One vector is turned by the same rotation once a tick. Each row is the vector after some number of ticks, and that number follows the row.
The counts run from 0 to 438.
[135 174 130 154 149 126  88  67 120 158 142 100 100 112 172 132 140 117
  98 137 153 142 129  71 129 152 117 125 168 107 150 135 119 117 121 132
 143 103 143  96 142 102  92 126 153 129 158  83 113 159 134 125 186 107
 110] => 120
[104 171 126 125 141 118 118  70 116 152  94 109 126  98 164 127 151 116
 112 156 181 133 143 108 135 149 128 143 142 114 148 140 107 115 130 169
 146 109 144  96 150 109  88 118 157 134 186  93  79 142 122 143 184  96
 114] => 62
[156 147  80 158 141 132 137  99 116 153 107 157 137  96 111 135 143 112
 152 198 184 146 142  97  86 106  94 123 121 103 155 145 115  84 138 137
 101 101 152  97 160 113 106 103 117 157 165  93 130 106 163 141 134 129
 114] => 381
[143 177 118 157 142 133 121  87 111 123 134 143 120 118 122 134 159  87
 117 173 155 153 195 103 114 154 115 165 109  87 123 124 132  92  94 161
 117 101 145  72 126 108 140 102 157 119 175 101 145 133 143 167 129 149
 122] => 130
[121 115 110  72 169 140 109  71 121 148 145 154 111 106 133 112 121 124
 107 136 156 138 110 103  99 123 134 138  91  91 122 156 113  97 151 157
 146  72 120 130 169 130 107 150 142 153 148  97  83 101 166 155 170 144
  98] => 312
[177 145 134 162 116 138 134 132  82 115 141 170 139 141 115 143 151 160
 202 138 149 164 157 120 102 133 130 143 159 120 142  53 145 142 115  71
 125 123 177  96 145 126 142 109 108 128 138 126 129 130 138 137 100 164
 128] => 215
[165 115 133 138 148 122 153 115  90 107 162 142 123 119 121 153 141 142
 183 103 124 157 127  92 100 143 169 149 164  92 121 121  97 147 121  72
 140  83 188 138 170 157 116 124 148 131 157 134  78 117 154 117 106 166
 135] => 92
[167 142 141 138 122 138 131 139  70 115 130 178 137 141 113 144 154 171
 199 130 145 156 149 126 103 130 129 149 139 124 143  47 146 135 121  71
 128 128 172  95 149 121 156 122 102 129 139 124 125 115 136 144 103 171
 125] => 216
[146 155 103 147 137 133 121 124  98 165 106 138 117 104 152 146 163 157
 141 174 172 133 116  66  98 108  95 109 134 128 194 134 104  95 153 117
 120 109 161  81 123  91 106 123 118 146 155  90 140 126 154 130 154  98
 112] => 53
[143 127 146 124 103 147 180  71  93  90 118 180 123 154 139 130 143 148
 162 125 135 158 197 112  93 150 158 141 140 106 137 126 132 142 140 149
 159 111 168  99 118 141 113 101 152  97 160 120 106 145  98 122  94 146
 117] => 82
[120 157 168 105 123 130 102 123  81 130 141 136 133 126 162 129 148 176
 169 119 156 140 126 130 130 157 159 165 142 147 135  43 145 168 113 105
 167 105 158  96 151 118 132 137 123 135 164 128  83 151 101 166 167 141
 129] => 339
[121 173 123 128 155 136  88 125 133 157 152 139 127 104 159 136 120 107
 122 195 194 123 124 102 116 138 113 176 119 108 124 127 120 104 123 144
 130  88 124  82 101  93 116 101 165 145 176 124 130 121 136 176 176 148
 131] => 126
[140 136  95 115 144 140 117  95  99 140 171 143  98 110 127 111 157 129
 111 146 126 157 143  64 102 146 140 127  80 108 131 138 129 109 110 156
 142  41 149  98 157 127 140 159 125 144 168  92 124 143 151 171 151 131
 117] => 253
[124 170 134 134 115 128  95 110  84 142 144 121 124 110 156 117 166 156
 146 148 155 151 137 109 131 161 144 145 133 145 138  60 151 152  96 127
 149  89 157  87 168 106 137 143 105 145 172 109 102 166 110 176 173 127
 126] => 394
[155 156 149 127 191 122  64 132  90 149 168 128  97 126 145 161 141 133
 121 102 135 134  97  93 132 147 119 161 132  81 130 100 105  92 121  65
 120 120 144 103 124 110 144 139 163 129 127 105 121 101 181 131 163 161
 115] => 235
[125 133 147 102 112 151 180  86 102  95 103 189 139 148 137 133 134 140
 165 149 162 147 190 141  99 139 148 163 116 106 134 133 126 125 153 162
 158 119 153  96 107 137 118  93 164 103 168 133 106 121  98 143 101 152
 123] => 80
[139 134 102 128 133 146 137 102 111 145 149 153  97 121 155 127 143 135
 111 166 145 140 143  43  86 128 125 116 112 118 164 175 107 107 148 153
 145  52 158  85 108 111 102 126 147 129 164  97 138 145 137 146 143 113
 116] => 250
[146  93 147  98 150 146 148 119 104 126 156 170 116 140 159 141 111 179
 168 111 138 136  95  83  87 120 162 129 154 113 151 146  99 145 180  88
 167  78 169 134 122 140  95 123 148 127 135 134  88 109 139 107 128 147
 120] => 33
[146 136 146 104 166 126 104  86  64 138 107 133 101 133 139 144 170 160
 123  74 127 146 118 101 130 145 124 120 130 100 169  98 110  97 147  90
 135 142 152 121 163 124 136 164 130 126 132  73  88 112 168 107 149 113
  87] => 169
[149 119 145 102 151 138 127 154  70 132 100 172 135 129 132 161 147 187
 184 126 169 129  97 118 104 109 123 137 120 123 172  96 100 105 174  73
 128 136 162 107 121 111 132 125 129 141 133 123 106  83 158 125 122 142
 116] => 163
[105 162 141 112 133 130  96 134  93 141 135 124 140  99 159 121 148 152
 158 155 177 129 117 134 126 154 147 175 126 142 129  60 132 147 103 129
 153  88 145  93 156 109 132 132 129 155 185 132  84 136 112 188 179 144
 136] => 396
[131 162 154 136 104 130 118  94  82 127 127 132 130 134 163 121 160 171
 163 116 143 154 153 116 125 162 147 139 160 146 148  54 151 172 106 117
 158 111 172  96 165 121 123 135 114 122 163 106  92 174  98 143 152 126
 120] => 337
[172 148 151 139 156 145 117  79 105 119 132 168  97 162 145 160 135 127
 116 104 131 149 154  79 111 138 113 133 157  70 156 144 114  86 158  97
 133 151 150  97  84 119 115 110 176  94 118  85 140 120 156  89 121 138
 101] => 298
[111 161 174 108 127 140 103 106 122 121 145 157 137 138 175 128 104 134
 152 154 176 132 141 136 121 155 147 190 153 116 108  86 141 147 130 133
 167 113 135  93 102 114 113  91 168 118 164 141 102 142  92 164 164 167
 136] => 13
[122 150 125 108 118 144 130  90  89 122  86 170 155 121 117 107 158 149
 167 162 180 151 163 153 110 129 116 144  95 131 139  67 154 116 128 152
 136 130 137  95 178 120 140 127  95 150 163 104 100 121 124 173 144 137
 106] => 330
[119 183 140 149 134 119 106  56 119 144 127 105 118 112 170 123 148 109
 104 144 158 147 159  92 136 160 127 141 161 109 133 119 128 128 101 160
 145 108 146  95 156 114  95 122 152 122 179  86  97 168 112 145 182 112
 112] => 64
[125 159 163 119 112 137 110 109  76 130 137 131 126 134 162 122 154 174
 160 121 150 149 134 125 129 164 154 149 153 148 140  44 153 167 104 107
 161 110 164  96 159 119 134 138 112 125 158 115  92 163  99 157 156 133
 123] => 338
[136 137 166 118 166 124 105 122 101 144 127 128 110 127 184 159 125 163
 142 106 159 119  83  88 125 138 143 149 183 115 164 120  86 137 163  73
 155 120 160 116 107 115  92 123 170 126 141 119  83 122 138  99 162 126
 123] => 230
[136 101 155  79 128 152 140 117  91 110 159 189 123 149 148 121 119 187
 176 110 136 149 126 117  94 137 174 151 120 128 130  96 135 160 150 112
 179  74 156 118 120 140 127 136 132 127 145 140  91 128 111 148 124 172
 127] => 87
[154 175 114 150 158 136 113  70 118 132 129 148 108 123 128 142 153  86
  99 157 150 149 173  85 111 143  98 146 113  73 136 149 122  68 118 150
 114 118 135  80 123 104 126 111 164 120 152  77 148 124 155 143 141 133
 106] => 186
[149 105 159  81 135 158 139  80  84 104 151 188 103 167 140 123 134 178
 150  77 112 163 149 107 101 144 157 130 126 101 136 106 140 129 158 104
 173 107 157 121 132 146 133 147 135 111 116 106 101 123 134 117 117 161
 100] => 29
